In the data rows, the value 128 means zero.
Two rows play each game, the first against the second. How much does the first row win by? 10 is about a draw, 20 a big win and 0 a big loss. Wins can go round in a circle: one row can beat a second, the second a third and the third the first. Each row has two weighted sums of its numbers, A and B, taken from their middle values. A row wins by its A times the other's B, less its B times the other's A.
[162, 126, 117, 152, 138, 185, 083, 103, 147, 156, 138, 160, 096, 184, 155,
 146]
[076, 145, 091, 186, 197, 155, 113, 071, 119, 099, 121, 085, 127, 129, 131,
 130] ~ 13
[183, 117, 148, 160, 125, 127, 153, 150, 104, 118, 115, 153, 137, 143, 130,
 136]
[135, 090, 156, 135, 094, 155, 155, 111, 112, 115, 181, 133, 188, 111, 114,
 076] ~ 13
[151, 154, 150, 107, 099, 127, 124, 138, 110, 122, 127, 124, 127, 133, 121,
 045]
[085, 109, 125, 100, 141, 125, 113, 138, 110, 180, 167, 142, 130, 136, 108,
 123] ~ 11
[113, 109, 154, 128, 092, 107, 183, 124, 150, 130, 185, 139, 150, 128, 137,
 205]
[130, 121, 172, 100, 125, 159, 146, 153, 172, 157, 169, 131, 157, 115, 126,
 123] ~ 9
[131, 127, 142, 126, 126, 064, 107, 146, 116, 135, 142, 135, 067, 093, 121,
 125]
[130, 100, 108, 116, 058, 164, 167, 081, 101, 147, 137, 108, 139, 127, 120,
 110] ~ 12
[146, 098, 133, 126, 102, 161, 154, 124, 117, 153, 087, 135, 080, 122, 153,
 140]
[126, 144, 099, 136, 165, 134, 133, 158, 098, 148, 089, 099, 133, 124, 119,
 154] ~ 14
[092, 118, 131, 110, 157, 104, 116, 143, 108, 147, 193, 153, 096, 126, 130,
 146]
[138, 150, 148, 153, 102, 099, 127, 135, 135, 076, 121, 115, 100, 136, 135,
 210] ~ 9
[113, 143, 117, 078, 112, 144, 143, 139, 081, 129, 108, 122, 189, 133, 141,
 124]
[097, 108, 129, 129, 108, 131, 159, 104, 048, 125, 125, 104, 186, 111, 121,
 094] ~ 7
[149, 150, 157, 105, 107, 107, 118, 142, 128, 129, 123, 116, 119, 122, 120,
 095]
[075, 155, 117, 176, 108, 127, 119, 109, 104, 142, 086, 117, 077, 134, 119,
 168] ~ 10
[119, 158, 174, 114, 101, 124, 136, 145, 139, 091, 127, 161, 112, 109, 145,
 102]
[118, 110, 123, 155, 104, 134, 126, 121, 127, 143, 153, 125, 141, 113, 146,
 135] ~ 12
[125, 152, 131, 165, 161, 083, 075, 193, 173, 140, 182, 150, 136, 145, 124,
 048]
[081, 125, 145, 164, 118, 173, 173, 085, 070, 112, 158, 143, 173, 147, 120,
 144] ~ 3
[162, 130, 134, 116, 131, 110, 157, 133, 105, 156, 174, 140, 159, 103, 075,
 115]
[141, 120, 105, 105, 116, 119, 127, 129, 066, 113, 133, 117, 101, 080, 157,
 109] ~ 10
[158, 149, 137, 112, 142, 093, 104, 114, 182, 158, 167, 147, 093, 120, 110,
 103]
[125, 153, 152, 150, 102, 153, 162, 155, 108, 154, 106, 155, 084, 100, 173,
 161] ~ 7
[127, 128, 096, 156, 160, 118, 112, 116, 058, 115, 140, 135, 150, 109, 117,
 079]
[166, 149, 134, 149, 151, 089, 098, 180, 146, 071, 095, 145, 157, 130, 131,
 133] ~ 10
[151, 159, 111, 140, 088, 169, 164, 079, 064, 070, 085, 126, 163, 099, 136,
 102]
[123, 135, 150, 143, 129, 095, 145, 128, 177, 139, 137, 161, 101, 129, 183,
 193] ~ 6
[155, 138, 108, 138, 133, 153, 121, 107, 138, 134, 154, 123, 164, 109, 126,
 080]
[124, 139, 170, 160, 125, 140, 150, 122, 086, 138, 149, 135, 151, 136, 149,
 097] ~ 5
[147, 124, 110, 121, 099, 104, 127, 160, 141, 148, 100, 161, 087, 173, 138,
 191]
[160, 108, 084, 137, 154, 122, 103, 128, 134, 111, 087, 138, 162, 092, 149,
 099] ~ 8
[164, 156, 166, 110, 111, 091, 130, 182, 218, 178, 129, 130, 096, 126, 171,
 174]
[144, 106, 134, 093, 127, 166, 142, 127, 158, 163, 118, 147, 165, 142, 152,
 102] ~ 5
[141, 122, 132, 080, 120, 114, 121, 163, 145, 146, 154, 122, 160, 150, 131,
 056]
[165, 155, 106, 095, 134, 115, 128, 128, 170, 108, 092, 139, 114, 107, 143,
 111] ~ 10
[113, 105, 083, 143, 157, 125, 130, 141, 101, 116, 124, 120, 197, 117, 128,
 122]
[221, 141, 126, 094, 075, 103, 103, 156, 144, 130, 117, 125, 118, 128, 144,
 112] ~ 11
[088, 115, 118, 095, 127, 127, 134, 126, 123, 170, 171, 097, 137, 163, 125,
 109]
[131, 109, 126, 108, 069, 190, 139, 140, 125, 165, 133, 109, 153, 146, 127,
 123] ~ 10
[106, 127, 108, 149, 089, 088, 130, 118, 078, 137, 131, 132, 126, 129, 107,
 126]
[097, 119, 150, 047, 156, 117, 133, 131, 161, 098, 179, 111, 131, 142, 133,
 145] ~ 11
[091, 116, 105, 139, 156, 147, 128, 100, 152, 132, 052, 136, 128, 139, 134,
 096]
[160, 124, 134, 103, 144, 108, 089, 125, 117, 113, 145, 125, 107, 135, 151,
 083] ~ 13
[099, 132, 114, 143, 144, 189, 115, 125, 191, 206, 145, 135, 149, 133, 144,
 100]
[112, 133, 132, 148, 106, 157, 141, 134, 104, 148, 120, 124, 135, 122, 126,
 114] ~ 9
[148, 116, 119, 152, 111, 090, 141, 144, 087, 113, 121, 117, 107, 136, 130,
 176]
[147, 139, 141, 061, 115, 060, 144, 127, 146, 142, 144, 124, 120, 137, 138,
 120] ~ 10
[136, 124, 130, 049, 107, 142, 085, 108, 109, 169, 125, 150, 156, 169, 148,
 080]
[039, 135, 117, 148, 098, 119, 158, 117, 080, 116, 170, 094, 162, 161, 117,
 154] ~ 16
[076, 140, 103, 117, 131, 112, 154, 122, 097, 113, 150, 150, 174, 102, 151,
 139]
[126, 119, 107, 102, 150, 102, 131, 148, 172, 188, 228, 140, 123, 133, 106,
 109] ~ 10
[100, 119, 122, 158, 089, 140, 133, 119, 163, 132, 142, 104, 109, 145, 117,
 163]
[144, 102, 115, 155, 125, 127, 126, 121, 067, 130, 097, 146, 149, 100, 098,
 136] ~ 18
[081, 149, 153, 121, 079, 097, 135, 102, 112, 126, 173, 152, 129, 156, 117,
 173]
[062, 121, 126, 189, 134, 192, 105, 090, 099, 109, 161, 135, 153, 137, 095,
 128] ~ 7
[119, 104, 128, 171, 165, 160, 123, 094, 121, 085, 104, 129, 086, 104, 105,
 113]
[123, 097, 130, 097, 146, 154, 132, 139, 109, 150, 158, 163, 170, 111, 122,
 162] ~ 16
[130, 122, 092, 186, 138, 112, 126, 147, 152, 091, 103, 090, 087, 133, 124,
 209]
[096, 140, 085, 104, 085, 085, 115, 106, 135, 154, 128, 133, 107, 124, 126,
 184] ~ 16
[148, 126, 104, 071, 174, 140, 129, 133, 122, 135, 133, 123, 167, 119, 100,
 095]
[171, 141, 105, 114, 139, 076, 108, 167, 177, 136, 115, 105, 126, 137, 112,
 121] ~ 10
[169, 124, 135, 110, 122, 102, 143, 108, 128, 108, 165, 114, 157, 145, 085,
 075]
[143, 108, 121, 093, 157, 152, 102, 119, 119, 131, 152, 123, 112, 148, 133,
 140] ~ 11
[039, 132, 168, 113, 163, 100, 111, 124, 150, 086, 184, 104, 124, 143, 098,
 173]
[072, 124, 141, 092, 124, 094, 109, 155, 160, 087, 133, 119, 163, 113, 142,
 140] ~ 13
[158, 132, 142, 132, 149, 108, 135, 124, 127, 143, 158, 121, 120, 132, 127,
 150]
[141, 108, 139, 146, 172, 153, 159, 111, 154, 139, 139, 121, 203, 142, 118,
 095] ~ 11
[144, 156, 103, 165, 146, 103, 125, 170, 137, 118, 100, 127, 126, 114, 140,
 175]
[176, 124, 119, 161, 185, 159, 114, 121, 177, 144, 113, 154, 140, 125, 133,
 088] ~ 11
[171, 097, 114, 163, 130, 135, 111, 144, 111, 099, 105, 149, 119, 142, 134,
 115]
[179, 119, 117, 108, 127, 103, 113, 154, 169, 147, 125, 127, 104, 127, 154,
 130] ~ 11
[130, 133, 161, 098, 061, 185, 153, 099, 108, 110, 176, 140, 099, 179, 153,
 144]
[115, 148, 126, 107, 135, 039, 150, 116, 133, 105, 099, 115, 146, 157, 113,
 178] ~ 1
[147, 131, 109, 073, 115, 152, 083, 093, 153, 153, 105, 120, 166, 120, 126,
 120]
[130, 101, 136, 122, 161, 114, 108, 143, 119, 130, 128, 123, 152, 124, 157,
 108] ~ 12
[157, 148, 110, 156, 133, 090, 110, 151, 163, 170, 155, 166, 169, 162, 107,
 113]
[125, 169, 122, 141, 116, 106, 153, 103, 054, 133, 057, 136, 096, 115, 112,
 114] ~ 8
[121, 113, 107, 144, 131, 144, 121, 105, 070, 093, 111, 139, 130, 106, 123,
 132]
[213, 137, 191, 077, 103, 119, 094, 157, 148, 151, 141, 113, 131, 120, 127,
 083] ~ 10
[128, 105, 113, 110, 150, 173, 123, 153, 133, 120, 103, 129, 161, 146, 088,
 108]
[071, 128, 138, 122, 151, 122, 126, 125, 077, 107, 124, 105, 153, 122, 152,
 142] ~ 12
[106, 139, 126, 085, 150, 074, 134, 123, 187, 130, 110, 125, 154, 132, 086,
 096]
[140, 131, 118, 125, 176, 123, 126, 118, 140, 094, 119, 153, 073, 117, 142,
 145] ~ 11
[152, 151, 140, 135, 088, 059, 130, 160, 162, 141, 173, 132, 122, 128, 121,
 166]
[107, 119, 120, 110, 089, 109, 178, 126, 132, 131, 087, 122, 089, 121, 157,
 176] ~ 9
[107, 145, 158, 117, 168, 095, 170, 102, 128, 106, 169, 095, 148, 136, 123,
 173]
[177, 124, 102, 105, 161, 056, 103, 188, 176, 116, 066, 149, 085, 133, 159,
 142] ~ 2
[151, 124, 130, 125, 126, 152, 099, 104, 115, 148, 108, 128, 108, 127, 132,
 102]
[174, 119, 114, 173, 162, 127, 083, 146, 147, 079, 129, 129, 127, 146, 093,
 094] ~ 7
[137, 132, 138, 107, 116, 135, 156, 110, 110, 140, 124, 116, 140, 136, 148,
 124]
[090, 123, 119, 119, 118, 111, 156, 138, 106, 196, 165, 109, 172, 141, 142,
 164] ~ 9
[111, 121, 087, 130, 115, 174, 137, 132, 143, 112, 099, 116, 176, 127, 109,
 087]
[116, 153, 164, 116, 153, 140, 135, 140, 113, 133, 129, 136, 165, 123, 084,
 155] ~ 7
[121, 155, 140, 133, 071, 143, 111, 148, 097, 115, 115, 100, 121, 092, 130,
 128]
[108, 139, 133, 155, 141, 113, 136, 122, 136, 088, 186, 120, 110, 121, 123,
 113] ~ 12
[082, 091, 128, 133, 130, 163, 139, 130, 164, 113, 134, 112, 143, 141, 092,
 091]
[199, 128, 166, 081, 114, 103, 105, 145, 108, 107, 166, 138, 090, 131, 145,
 145] ~ 12
[111, 155, 115, 168, 069, 202, 170, 095, 114, 094, 087, 112, 128, 135, 139,
 132]
[119, 127, 130, 154, 095, 138, 109, 130, 090, 120, 146, 125, 131, 154, 138,
 143] ~ 10
[113, 114, 090, 164, 179, 120, 116, 123, 175, 110, 118, 064, 116, 097, 115,
 118]
[131, 121, 162, 166, 167, 139, 097, 176, 105, 101, 128, 121, 080, 116, 125,
 083] ~ 5
[141, 110, 122, 118, 141, 126, 086, 124, 193, 094, 059, 105, 099, 125, 136,
 178]
[123, 114, 141, 166, 168, 126, 127, 192, 127, 144, 131, 184, 142, 116, 141,
 120] ~ 3
[121, 147, 103, 163, 118, 132, 146, 156, 081, 088, 085, 128, 079, 109, 129,
 167]
[148, 137, 140, 102, 148, 147, 089, 133, 085, 115, 159, 123, 097, 109, 166,
 137] ~ 5
[122, 161, 124, 175, 125, 131, 111, 172, 127, 143, 093, 162, 070, 119, 143,
 158]
[175, 130, 131, 143, 130, 171, 120, 121, 150, 113, 086, 112, 151, 131, 103,
 124] ~ 11
[129, 160, 130, 174, 138, 112, 123, 156, 126, 075, 110, 115, 087, 108, 134,
 155]
[130, 118, 127, 152, 100, 057, 169, 098, 080, 147, 151, 133, 114, 127, 112,
 085] ~ 7
[159, 121, 123, 072, 116, 142, 121, 094, 130, 086, 099, 109, 127, 133, 149,
 185]
[169, 110, 131, 119, 161, 139, 126, 161, 119, 153, 112, 167, 111, 105, 140,
 137] ~ 8
[156, 145, 148, 144, 141, 095, 102, 154, 144, 062, 111, 112, 115, 120, 117,
 109]
[211, 141, 165, 092, 096, 157, 147, 111, 144, 160, 120, 132, 112, 143, 147,
 111] ~ 1
[178, 135, 147, 152, 094, 179, 102, 093, 170, 097, 155, 103, 068, 130, 139,
 159]
[138, 101, 131, 148, 185, 158, 076, 110, 111, 054, 149, 106, 128, 122, 118,
 145] ~ 16
[167, 146, 112, 134, 154, 135, 105, 160, 155, 126, 064, 125, 124, 117, 108,
 109]
[097, 132, 113, 140, 133, 090, 153, 126, 147, 164, 109, 104, 127, 166, 121,
 174] ~ 9
[090, 124, 135, 153, 123, 118, 145, 084, 140, 161, 185, 093, 126, 144, 127,
 155]
[138, 123, 167, 064, 142, 105, 149, 158, 198, 125, 139, 137, 119, 085, 093,
 125] ~ 11
[155, 128, 101, 090, 191, 168, 120, 126, 154, 167, 126, 136, 148, 131, 151,
 055]
[162, 123, 120, 089, 222, 075, 093, 166, 198, 214, 115, 126, 142, 174, 143,
 090] ~ 3
[155, 100, 096, 117, 131, 174, 101, 113, 118, 090, 105, 092, 175, 118, 119,
 073]
[136, 129, 136, 147, 122, 123, 128, 059, 151, 118, 108, 131, 088, 110, 128,
 154] ~ 13
[118, 125, 123, 099, 117, 068, 163, 127, 107, 110, 111, 108, 127, 095, 119,
 095]
[181, 120, 160, 123, 079, 137, 126, 095, 134, 096, 089, 121, 110, 143, 128,
 117] ~ 10
[092, 156, 144, 128, 145, 103, 134, 099, 143, 115, 153, 132, 145, 104, 114,
 144]
[107, 147, 121, 148, 100, 126, 136, 151, 161, 187, 144, 136, 149, 129, 097,
 148] ~ 11
[168, 109, 114, 089, 073, 194, 129, 098, 138, 152, 107, 146, 173, 126, 135,
 122]
[095, 121, 126, 068, 113, 089, 130, 123, 121, 098, 165, 169, 132, 102, 129,
 166] ~ 6
[138, 131, 167, 084, 128, 099, 111, 115, 171, 159, 129, 151, 151, 163, 131,
 130]
[172, 119, 128, 125, 155, 112, 117, 186, 164, 161, 134, 152, 149, 146, 157,
 118] ~ 13
[101, 153, 138, 125, 089, 115, 142, 094, 071, 114, 079, 106, 107, 121, 118,
 131]
[149, 139, 144, 109, 147, 130, 106, 123, 170, 146, 171, 136, 152, 135, 127,
 095] ~ 12
[179, 130, 093, 148, 140, 104, 117, 147, 150, 195, 127, 154, 134, 146, 128,
 111]
[133, 126, 089, 156, 074, 130, 191, 118, 099, 126, 064, 110, 150, 136, 115,
 124] ~ 11
[116, 151, 125, 118, 084, 144, 127, 097, 050, 155, 132, 154, 154, 097, 160,
 091]
[119, 139, 125, 107, 177, 107, 127, 113, 156, 131, 171, 134, 166, 148, 118,
 092] ~ 11
[096, 153, 133, 152, 091, 097, 115, 104, 143, 099, 152, 127, 073, 122, 133,
 163]
[072, 133, 131, 128, 144, 079, 101, 129, 164, 121, 161, 117, 105, 129, 163,
 132] ~ 10
[117, 101, 133, 129, 125, 197, 128, 091, 090, 137, 155, 124, 120, 138, 147,
 116]
[179, 148, 109, 127, 065, 139, 132, 142, 128, 124, 124, 115, 172, 135, 114,
 096] ~ 12
[099, 113, 128, 086, 104, 168, 126, 088, 181, 198, 135, 117, 136, 146, 142,
 148]
[144, 131, 126, 116, 156, 092, 115, 172, 139, 128, 126, 129, 078, 102, 155,
 144] ~ 11
[099, 129, 109, 214, 100, 251, 124, 066, 142, 116, 149, 122, 182, 141, 097,
 087]
[158, 118, 119, 140, 170, 164, 099, 131, 131, 132, 116, 117, 079, 130, 127,
 113] ~ 9
[113, 136, 160, 138, 131, 192, 085, 077, 148, 115, 134, 150, 086, 131, 144,
 084]
[164, 101, 121, 144, 153, 114, 106, 151, 169, 134, 154, 125, 078, 087, 150,
 082] ~ 11
[144, 100, 126, 095, 117, 178, 154, 051, 061, 089, 112, 151, 154, 158, 118,
 134]
[163, 121, 143, 134, 066, 128, 121, 111, 077, 090, 130, 145, 063, 158, 120,
 172] ~ 6
[146, 120, 153, 114, 203, 121, 121, 154, 125, 131, 154, 115, 121, 105, 111,
 100]
[120, 140, 119, 137, 172, 094, 149, 175, 139, 185, 112, 137, 191, 133, 097,
 125] ~ 9
[134, 123, 109, 129, 093, 146, 118, 089, 164, 120, 102, 088, 206, 108, 094,
 077]
[177, 165, 115, 060, 120, 092, 129, 159, 111, 119, 133, 136, 134, 138, 125,
 127] ~ 11
[152, 142, 096, 133, 077, 207, 130, 115, 122, 120, 063, 151, 157, 135, 140,
 124]
[106, 101, 092, 128, 101, 137, 128, 143, 135, 130, 169, 102, 138, 141, 111,
 124] ~ 12
[154, 135, 106, 109, 088, 126, 153, 094, 147, 063, 104, 129, 125, 144, 132,
 165]
[076, 145, 130, 168, 169, 139, 154, 097, 107, 199, 173, 096, 164, 118, 107,
 116] ~ 13
[108, 123, 144, 165, 163, 083, 147, 156, 109, 071, 089, 121, 151, 136, 092,
 138]
[160, 154, 117, 087, 087, 146, 156, 127, 117, 127, 119, 138, 166, 127, 156,
 109] ~ 7
[136, 150, 117, 132, 158, 125, 095, 128, 099, 079, 067, 149, 136, 119, 113,
 122]
[064, 128, 134, 114, 083, 118, 125, 154, 109, 141, 141, 145, 133, 146, 143,
 158] ~ 9
[080, 097, 160, 161, 135, 127, 144, 124, 077, 133, 173, 121, 097, 130, 136,
 147]
[122, 141, 114, 192, 120, 082, 152, 165, 129, 134, 138, 120, 103, 124, 172,
 158] ~ 9
[137, 117, 157, 111, 122, 140, 160, 104, 173, 133, 143, 138, 196, 116, 132,
 132]
[122, 148, 130, 186, 095, 153, 134, 130, 085, 114, 146, 127, 154, 140, 089,
 127] ~ 10
[111, 127, 141, 151, 084, 150, 137, 075, 101, 104, 157, 128, 103, 129, 119,
 165]
[181, 116, 110, 153, 161, 072, 153, 175, 088, 090, 121, 137, 161, 105, 115,
 087] ~ 9
[155, 110, 106, 056, 077, 143, 155, 080, 128, 163, 137, 121, 156, 127, 161,
 070]
[148, 129, 086, 164, 138, 147, 098, 103, 129, 118, 113, 126, 077, 083, 134,
 123] ~ 6
[144, 162, 103, 145, 145, 076, 076, 179, 157, 068, 096, 131, 081, 138, 139,
 135]
[077, 118, 186, 149, 135, 195, 125, 101, 125, 059, 105, 105, 150, 149, 144,
 155] ~ 9
[118, 131, 158, 129, 154, 145, 163, 158, 146, 173, 198, 128, 152, 121, 132,
 102]
[126, 096, 144, 071, 131, 159, 151, 091, 158, 160, 138, 114, 164, 141, 117,
 103] ~ 7
[111, 115, 112, 157, 138, 157, 120, 113, 079, 079, 109, 140, 153, 124, 132,
 157]
[160, 138, 111, 237, 180, 179, 082, 135, 106, 090, 124, 162, 084, 137, 134,
 079] ~ 7
[171, 122, 145, 140, 142, 146, 112, 116, 143, 089, 165, 136, 086, 135, 130,
 168]
[132, 128, 133, 127, 107, 196, 139, 095, 158, 104, 095, 129, 122, 122, 149,
 147] ~ 9
[130, 141, 135, 139, 111, 126, 124, 142, 127, 129, 167, 117, 077, 116, 141,
 147]
[107, 082, 145, 171, 182, 118, 132, 129, 124, 118, 121, 147, 123, 156, 131,
 132] ~ 13
[104, 103, 142, 125, 080, 108, 153, 131, 153, 061, 165, 124, 110, 148, 113,
 158]
[067, 157, 133, 134, 122, 110, 177, 084, 133, 193, 160, 145, 162, 103, 139,
 136] ~ 9
[140, 132, 157, 107, 138, 119, 107, 115, 182, 115, 105, 130, 158, 155, 114,
 088]
[112, 118, 129, 117, 134, 125, 161, 101, 084, 116, 128, 159, 120, 117, 138,
 187] ~ 12
[145, 124, 103, 117, 129, 130, 100, 142, 126, 164, 148, 126, 165, 119, 114,
 041]
[118, 123, 099, 149, 101, 149, 146, 135, 112, 137, 077, 143, 102, 112, 141,
 175] ~ 11
[151, 147, 135, 089, 101, 102, 144, 147, 130, 174, 135, 105, 181, 148, 109,
 133]
[123, 108, 111, 148, 117, 144, 144, 114, 184, 131, 116, 131, 147, 142, 129,
 137] ~ 9
[110, 132, 132, 119, 146, 129, 101, 127, 190, 097, 116, 125, 094, 138, 155,
 136]
[106, 109, 115, 160, 126, 183, 158, 112, 094, 165, 127, 111, 121, 097, 118,
 123] ~ 9
[171, 156, 172, 162, 074, 113, 127, 178, 112, 112, 130, 146, 103, 113, 172,
 125]
[140, 161, 114, 153, 073, 131, 146, 099, 138, 137, 138, 136, 141, 140, 131,
 138] ~ 7
[135, 130, 141, 113, 088, 164, 122, 147, 044, 081, 116, 127, 166, 120, 137,
 114]
[115, 140, 103, 190, 149, 055, 107, 193, 153, 127, 111, 138, 106, 134, 133,
 104] ~ 13
[118, 145, 113, 155, 106, 153, 164, 074, 126, 119, 131, 091, 101, 138, 130,
 115]
[148, 147, 129, 138, 122, 151, 084, 160, 142, 079, 100, 141, 098, 131, 147,
 176] ~ 16
[100, 146, 112, 134, 185, 111, 109, 162, 147, 130, 111, 136, 078, 124, 159,
 145]
[131, 113, 076, 136, 109, 121, 112, 189, 153, 117, 128, 114, 103, 099, 105,
 100] ~ 18
[134, 128, 126, 144, 069, 136, 161, 090, 094, 128, 138, 116, 140, 112, 149,
 161]
[157, 110, 130, 204, 088, 124, 110, 137, 114, 084, 120, 146, 114, 109, 111,
 143] ~ 12
[076, 116, 130, 188, 217, 065, 140, 174, 121, 033, 072, 135, 087, 111, 125,
 153]
[151, 127, 159, 128, 066, 216, 103, 123, 100, 137, 138, 123, 159, 179, 129,
 105] ~ 6
[134, 113, 102, 118, 115, 168, 121, 109, 096, 189, 155, 133, 119, 105, 116,
 116]
[146, 157, 113, 138, 148, 126, 113, 178, 135, 146, 073, 141, 114, 146, 142,
 099] ~ 10
[151, 149, 089, 131, 128, 173, 140, 122, 141, 054, 068, 128, 113, 121, 130,
 150]
[157, 119, 106, 114, 139, 150, 121, 104, 104, 125, 104, 141, 126, 131, 132,
 142] ~ 8
[185, 148, 114, 142, 127, 069, 114, 134, 159, 148, 112, 130, 127, 141, 109,
 156]
[165, 121, 141, 085, 086, 136, 119, 126, 110, 116, 129, 173, 130, 154, 129,
 142] ~ 8
